In the rows, zero is written as 128.
A: a few groups of rows, each row roughly a mix of its group's hidden directions:
A (112 x 10):
[[134 100 156 138 135 177 131 161 146 134]
 [169 124 133 142 122 143  83 161 131 147]
 [156 130 129 165 169 155 136 158 137 139]
 [120  85  92 154 107 116 131 108 155 120]
 [136 140 139 106 142 120 142 153  80 165]
 [121 116 127 126 148 141 103 137 101 187]
 [178 124 124 131 123 115  84 142 151 110]
 [118 136 146  79 104 118 101 133  96 109]
 [110 121 105  84 128 132 159 105 106  99]
 [101 113 140 119 110 158 174 110 156 118]
 [151 141 124 114 132 129  82 149  99 165]
 [108 119 116  91  86 106 121  94 120 118]
 [109 152  97 132 153 138 173 119 100 139]
 [120 105 162 119 130 129  74 123 153 113]
 [115 124 146 106 122 140 183 133 124  90]
 [127 140  96 146 122 141 189 115 128 137]
 [100 145 142  86 141 115 135 108  94 103]
 [101 108 148 125 124 164 167 100 146 138]
 [149 128 109 118 143 120  84 146  88 152]
 [ 83 120 132 127 129 156 170 102 144 122]
 [120 166 150 135 140  96 132 123  93 161]
 [125 123 133 117 144 124 106 154  96 183]
 [125 137 114 126 124 105 153  91 142  77]
 [ 99 126 115 144 136 156 175  95 143 132]
 [117 110 168  96 137 133  83 135 138 110]
 [126 113  97 163 141 140 172 120 158 136]
 [128 106 162 143 126 151 126 160 169 105]
 [108 155 164 125 118 111  93 166 114 132]
 [104  95 108 142 119 125 161 110 141  86]
 [145 107 122 168  98 127 130 123 171 151]
 [137 120 102 105 130 138 110 143  91 176]
 [123 118 166  97 151 130  83 138 108 135]
 [124 150  88 147 133 133 181 119 115 137]
 [138 169 115 131  85  94 106 134 137 117]
 [133 110 114 133 104 140 121 127 175  82]
 [104 129 140 127 136 139 162 118  89 172]
 [165 110 121 109 105 161 122 169 123 115]
 [ 77 132 121 118 118 136 160 120 148  93]
 [130 143  97 108 115  94  95 131 102 159]
 [146 129 115 127 129 143  68 131 132 163]
 [129 114 166 103 137 122  72 141 123 125]
 [143 129  99 156 110 141 175 111 156 126]
 [132 145 150 121 116 153  84 141 136 172]
 [163 137 160 108 152 149 107 150  99 114]
 [131 108 165 104 126 125  75 138 142 113]
 [157 137 117 121 148 117  84 143  98 159]
 [151 179 156 100 141 138 122 143 117 147]
 [161 134 108 131 139 129  75 125 136 161]
 [153 134 107 112 141 128  81 144  93 149]
 [117 100 173 100 131 149 100 122 151 115]
 [162 139  99 148 123 135 176 125 117 154]
 [119  84  89 133 102 111 114 138 100 135]
 [150 116  99 146 112 122  81 121 141 162]
 [166 121 142 122 102 103  86 155 136 121]
 [139 139 118 123 107  90  92 159 134  95]
 [136 155  96 113 101  96  97 132 107 151]
 [128 105 142 131 137 146 161 124 158  78]
 [139 160 150 104 115 149  98 148 122 166]
 [105 126 141 101 125 119 170  90 121  99]
 [104  99 110 138  98 135 157 110 158 100]
 [141 176 126 118 105  88 146 129 108 112]
 [ 93 124  76  98 118 117 131 110 113 124]
 [119 123 146 129 158 138 123 137  94 183]
 [151 159 155 125 136 133  94 137 135 174]
 [120  89 132 142 133 164  93 143 157 146]
 [104  87 105 147 107 116 158 115 140 102]
 [119 146 164  90 116 120 103 148  97 109]
 [133 161 144 135 113 105 161 118 139  81]
 [148 131 140 117 139 103  70 151 109 128]
 [121 117 146 131 152 144 112 147 104 184]
 [107 102 111 140 122 130 163 107 148  83]
 [113 117 141  91  81 117 147 109 127 101]
 [ 74 123 143 115 150 154 151 106 120 133]
 [104 151 146 170 141 124 116  85 133 147]
 [105  94 111 151 111 142 130 104 170 110]
 [137 156 165 122 133 115 147 164  96 150]
 [113 121  93 119  83 112  91 139 132 146]
 [162 134 124 133 110  90  86 157 123 123]
 [128  95 148 135 153 179 156 131 135 123]
 [158 126 123  99 120 133  73 133 102 132]
 [113  90 103 150  97 134 123 108 166 126]
 [118 130 156 122 152 106 114 156 101 173]
 [131 139 100 110 141 125  74 139  98 143]
 [168 157 120 110 161 112 110 138  96 137]
 [157 122 144 128 111  98  76 152 126 129]
 [160 162 147 120 127 120 107 141 128 177]
 [107  76  88 144 108 124 122 120 126 113]
 [130 102 158 135 152 171 164 137 136 115]
 [118 118 163  99 144 123  75 140 119 121]
 [108 106 104 133 133 145 145 106 146  76]
 [ 98 146 170  96 110 110 129 137 108 104]
 [ 88 131 134 100 148 157 170 119 117 123]
 [128 115 102 136 139 116 166 104 143  81]
 [162 137 113 150 114  89  89 148 122 131]
 [131 155 163 113 131 138 102 154 104 166]
 [153 131 133 108 112 131  71 153 109 135]
 [106 145 161  91 121 104 112 107 100 111]
 [151 172 156 113 159 139 104 138 120 147]
 [135 125 149 127 134 149 114 171 108 176]
 [125 126  97 126 113 111 129  92 154  81]
 [ 90 109 146 142  96 143 155 119 161 118]
 [117 143 148  80 126 128 117 144  89 101]
 [117 156 184 120 154 113 121 123 106 116]
 [163 115 120 168 158 151 147 122 152 142]
 [134 115 142 142 110 156  93 170 155 145]
 [128 127 119 135 108 119 134 112 168  72]
 [120 131 107 122 121 102  77 134 118 169]
 [102 103 119 141 134 124 167 112 133  80]
 [133 114 122 165 140 131 171  98 161 135]
 [148 161 153 114 138 132  98 148 111 168]
 [130 104  72 120 128 146 163 111 134 122]
 [140 131 112 155 127 141 174 110 113 169]]
the three rows of each list that fit no group, in list order (the others fit one group, some only roughly):
  K572: [116  87 117 135 156 168 137  96 139 126]
  K262: [123 131 142 145 113 118 129 121 175  77]
  K782: [141 152  87 130 112 110  86 139 121 154]
  K653: [139  95  74 138 141 118 111 115 119 103]
  K543: [ 84 127 114 138 107 137 173 109 149 116]
  K777: [116 101 149 132 169 155 165 105 124 123]
  K372: [148 104 111 163 116 144 162 125 167 135]
  K182: [127  81 127 130 144 171 142 131 154 105]
  K571: [119 148 123 136 105  93  76 141 139 147]
  K255: [151 164 180 120 139 138 118 150 126 145]
  K444: [127 119 119 142  98 132  78 149 166 130]
  K703: [167 121 141 131 129 109  73 144 121 141]
  K64: [130 111 112 120 135 121  92 147  93 173]
  K627: [131 148 164  91 141 122 103 125  90 110]
  K599: [124 128  94  93 112 130  84 146 103 133]
 -> K782; K255; K64
  K789: [112  74 126 126 114 139  83 134 140 128]
  K284: [113 161 160 135 153 111  87 132 106 141]
  K85: [125 116 155 112 102 113  93 141 160  95]
  K231: [121 107  93 141 141 112 154  85 131 100]
  K4: [122 152 154 123 146 119 176 122 130  88]
  K359: [137 129  99 116 114 118  69 134 114 150]
  K806: [137 119 110 119 126 141 169 102 137  78]
  K951: [102  86 108 125 149 130  92 102 137 145]
  K166: [135 138  72 142 112 122 163 110 110 127]
  K389: [113 138 165  98  86 114 111 146 117 111]
  K48: [129  87 119 130 143 177 149 121 150 111]
  K156: [149 139 124 110 165 114 118 148  76 129]
 -> K789; K231; K166
  K50: [114 120 145 102 139 102 117 124  90  84]
  K768: [150 114 139 154 183 143 140 116 144 146]
  K319: [ 95 119 120 144 119 149 165  97 162 116]
  K978: [151 124 126 134  95 105  94 145 163  99]
  K552: [122 114 105 141 108 134  72 129 157 144]
  K623: [147 103 105 160 126 146 166 119 163 135]
  K55: [128 163 124 133 133 112 142 106  85 167]
  K965: [150 108 126 155 109 168 122 146 169 130]
  K737: [136 139 126 131 127 134 172  89 132  84]
  K141: [106 144 115 149 120  94 112  88 155 105]
 -> K50; K768; K965
  K860: [146 140 108 119 138 130  85 127  90 164]
  K187: [120 150 127 111 120 125  78 145 106 166]
  K218: [126 127 132 127 131 118 163 106 146  69]
  K769: [106 129 138 124 140 135 174 119 128  77]
  K200: [104 122 134 133 145 138 167 114 138  75]
  K56: [149 116 121 164 157 152 170 129 152 130]
  K84: [ 99 130 162 147 123 109 168 101 151 121]
  K26: [138 135 126 117 126 142 114 156  91 181]
  K265: [149 135 119 130 115 144  78 127 152 167]
  K407: [115 126 125 127 150 110 171 124 103  81]
  K792: [153 121 133 172 105 125 104 139 163 152]
  K970: [125 143 156  93 145 113 107 141  81 129]
  K204: [119 145 160  86 132 120 125 124  91  95]
 -> K860; K187; K970
  K114: [146 123 141 126 144 125 102 158 102 180]
  K756: [130 142 127 126 122 124  95 152 102 183]
  K427: [150 117 113 123  91 147 122 155 164  97]
  K502: [120 131 115 112  99 104  72 121 120 149]
  K374: [118 118 123 148 118 105 176 106 156 100]
  K884: [120 142 111 145 107 103 109  94 161  94]
  K402: [ 88 125 103  94 100 107 137 110 115 108]
  K152: [164 140 114 117 147  93 122 139  85 145]
  K878: [120 113 111 164 116 137 171 140 167 134]
  K879: [181 115 150 121 118 121  89 146 134 135]
  K773: [170 109  87 150 122 127 148 145 147 114]
  K785: [107 143 142  97 101 107  77 132 124 131]
  K665: [119 108 126 122 118 134 190 104 140 108]
  K542: [119 125 129 135 136 107 184 114 137  88]
 -> K114; K773; K785
  K201: [135 134 169  95 144 123  80 133 115 122]
  K735: [137 152 127 126 101 130  77 136 149 161]
  K956: [104 162 134 102 104  99  96 131 103 118]
  K657: [115  98 144 131 155 144 101 149 122 174]
  K898: [113 135 149 149 141 111 150  94 153  86]
  K240: [114 117 117 124 151 127 160 113 124  70]
  K130: [110 124 140 143 125 137 191 134 146 106]
  K45: [126  82  85 155 123 113 111 112 137 128]
  K70: [128 163 122 114 124  85 125 140  89 154]
  K613: [147 125 168 166 111 125 116 149 161 145]
  K186: [132 128 165  82  96 120 114 124 110 104]
  K455: [125  79 134 137 142 166 117 145 160 129]
  K246: [143 137 135 105 121 117  64 125 107 135]
  K221: [131 145 102 148 142 135 170 117  98 163]
 -> K201; K735; K956
  K335: [133 152 160 105 149 124  89 144  93 124]
  K87: [121  77 117 128 139 156 122 120 164 103]
  K235: [127 115 128 127 144 138 172  95 136  83]
  K440: [122 145 139 125 144 133 177 109 150  87]
  K243: [101 160 157  95 129 127 110 137  89 127]
  K345: [128 133  94 158 130 135 185 124 136 144]
  K77: [121 139 132 126 143 112  96 134  97 182]
  K334: [153 143 149 131 144 129  74 153 108 139]
  K490: [143 139 129 138 134 108 154 106 141  70]
  K918: [125 120  89  97 102 127  86 143 109 135]
  K611: [124 147 163 123 122 101  75 124 113 144]
  K239: [158 133 117 143  86 110 121 145 164 104]
  K387: [142 133 171 149 146 144 171 143 141 111]
  K456: [111 111 160 163 142 155 130 116 167 112]
 -> K243; K345; K490
  K314: [125 132 109 114 175 118 157 110  88 127]
  K682: [153 137 155 166 160 140 112 157 135 149]
  K226: [132 147 153  93 142 126  93 139  86 118]
  K631: [121 136 143  86 116  97 110 141 107  89]
  K89: [157 117  84 124 122 125  81 128 123 149]
  K630: [138 169 145 118 150 103  83 134 123 146]
  K731: [ 86 130 151 110 153 134 137 124  86 150]
  K47: [138 114 103 172 113 127 117 136 163 161]
  K501: [ 99 143 177 129 129 122 166 143 130 105]
  K29: [156 119 134 166 109 119 100 117 163 155]
  K629: [118 111 116 158 108 129 173 116 168 130]
  K809: [119 149 157 113 156 118 153 146  88 103]
  K138: [121 109  81 155 124 138 158 117 156 146]
 -> K314; K631; K630
  K179: [141  93 114 122 112 164 107 167 142 143]
  K91: [170 152 123 109 105 128  86 149 123 141]
  K874: [ 83 134 116  95 127 123 160 122 109  98]
  K535: [101 103 111 129 115 146 155 110 144  81]
  K525: [119 139 114 103 130 119  97 153  79 152]
  K223: [147 129 132 132 116 137  82 134 143 179]
  K109: [151 103 106 116 134 165 172 134 130 105]
  K167: [117  97 143 143 164 156 158 104 140 108]
  K228: [150 147 125 110 138  98  85 138  91 119]
  K955: [109 135 154  80 100 128 130 139 108  98]
  K30: [ 86 125 143 114 121 148 181 119 120 134]
  K503: [100 154 151  99 140 105  96 122  96 127]
  K384: [137 127 115 112 117 132  88 155  89 162]
  K586: [113  76  99 119 145 138 105 110 151 121]
  K151: [135 159 126 128 106 108  95 155 108 167]
 -> K91; K525; K228
  K663: [ 85 107 117 108 134 129 152  94 150 102]
  K713: [142 108  69 112 117 134  99 114 125 139]
  K205: [108  87  93 138 111 144 128 111 147  96]
  K892: [128 173 142 136 111 101 102 138 114 164]
  K685: [ 93 118 163  99 137 156 154 123 109 145]
  K273: [101 117  97  98 115 117 151  86 121 113]
  K342: [140  99 161 122 137 136  78 152 124 144]
  K899: [108 152 150  96 133 107  91 135  92 123]
  K93: [130 129 192 107 125 128 109 146 132 108]
  K279: [143 112 122 163 142 151 176 128 158 127]
  K381: [121 142 179  92 126 122 125 131 103  99]
 -> K663; K342; K93
  K954: [146 135 128 114 117 140 110 166 101 176]
  K530: [136 145 115 143  86  98 130 118 143  85]
  K150: [125 109 162 107 100 125 100 143 160  98]
  K328: [125 135  76 146 126 128 171 105 116 123]
  K472: [124 109  94 114  74 134 122 158 138 128]
  K834: [131 129 138 130 135 128 174 112 142  74]
  K529: [134  95 125 160 121 137 124 145 183 120]
  K190: [124 119 128 122 140 151 190 133 132  97]
  K715: [135 134 119  80 132 136  99 141  85 113]
  K299: [144 117 140 152 153 148 181 117 148 118]
 -> K530; K328; K529
  K962: [175 152 157 126 162 118 136 139 104 124]
  K423: [123 122 122 125 140 129 167  87 137  82]
  K818: [156 139 116 138 159 109  73 132 113 132]
  K636: [135 121 127 156 103 160 124 123 177 102]
  K496: [125 112 116 110 134 144 187 113 133  98]
  K102: [133 123 124 146 165 141 179  97 140 120]
  K261: [105 150 172  96 126 111 119 128  98 109]
  K801: [ 96 152 152  89 135 110 116 128  96 108]
  K696: [147 151 175 139 171 134 113 130 110 132]
  K541: [120 158 151 126 131 114 143 108 135  71]
  K172: [117 154 131 125 131  76 148  99 126  97]
  K99: [112 132 133 124 150 135 168 115 129  73]
  K392: [ 98 126 141 130 124 142 176 119 143  87]
  K35: [108 107  78 143  89 120 115 120 141 119]
 -> K962; K541; K35
  K824: [114  93  93 145 142 124 166 141 107 108]
  K69: [128 117 112 147 156 146 185 113 143 118]
  K500: [135 153 151 115 102 139 101 144 134 178]
  K597: [149 108 124 163 129 150 168 138 166 127]
  K482: [152 113 113 167 152 156 161 141 150 136]
  K796: [168 143 148 142 112 118  90 164 134 138]
  K873: [127 151 194 145 132 113 136 130 134 119]
  K198: [106 122 130 108 125 129 185 108 126  95]
  K654: [110  98 118 130 161 136 162 127 117  84]
  K312: [143 135  91 177 133 119 120 106 157 120]
  K917: [153 158 134 113 161 100 143 138  87 130]
  K887: [136 103 115 129 121 149 187 116 147 108]
 -> K824; K796; K654
  K129: [126 125 119  97 160 146 167 108 106  99]
  K133: [116 114 105 117 153 116 153  78 125 101]
  K310: [149 133 113 127 124 109  68 113 139 154]
  K820: [134 141 111  95 157 136  92 140  86 125]
  K288: [113 108 101 125 115 115 147  93 147  83]
  K58: [134 121 101 109 125 127  96 145  99 176]
  K341: [130 103 145 115 162 157 147 151  97 155]
  K199: [141 122 138 141 149 157 174 121 155  96]
  K797: [153 112 127 153 155 156 176 131 145 121]
  K683: [146 109 114 157 136 154 175 128 159 126]
 -> K310; K288; K199
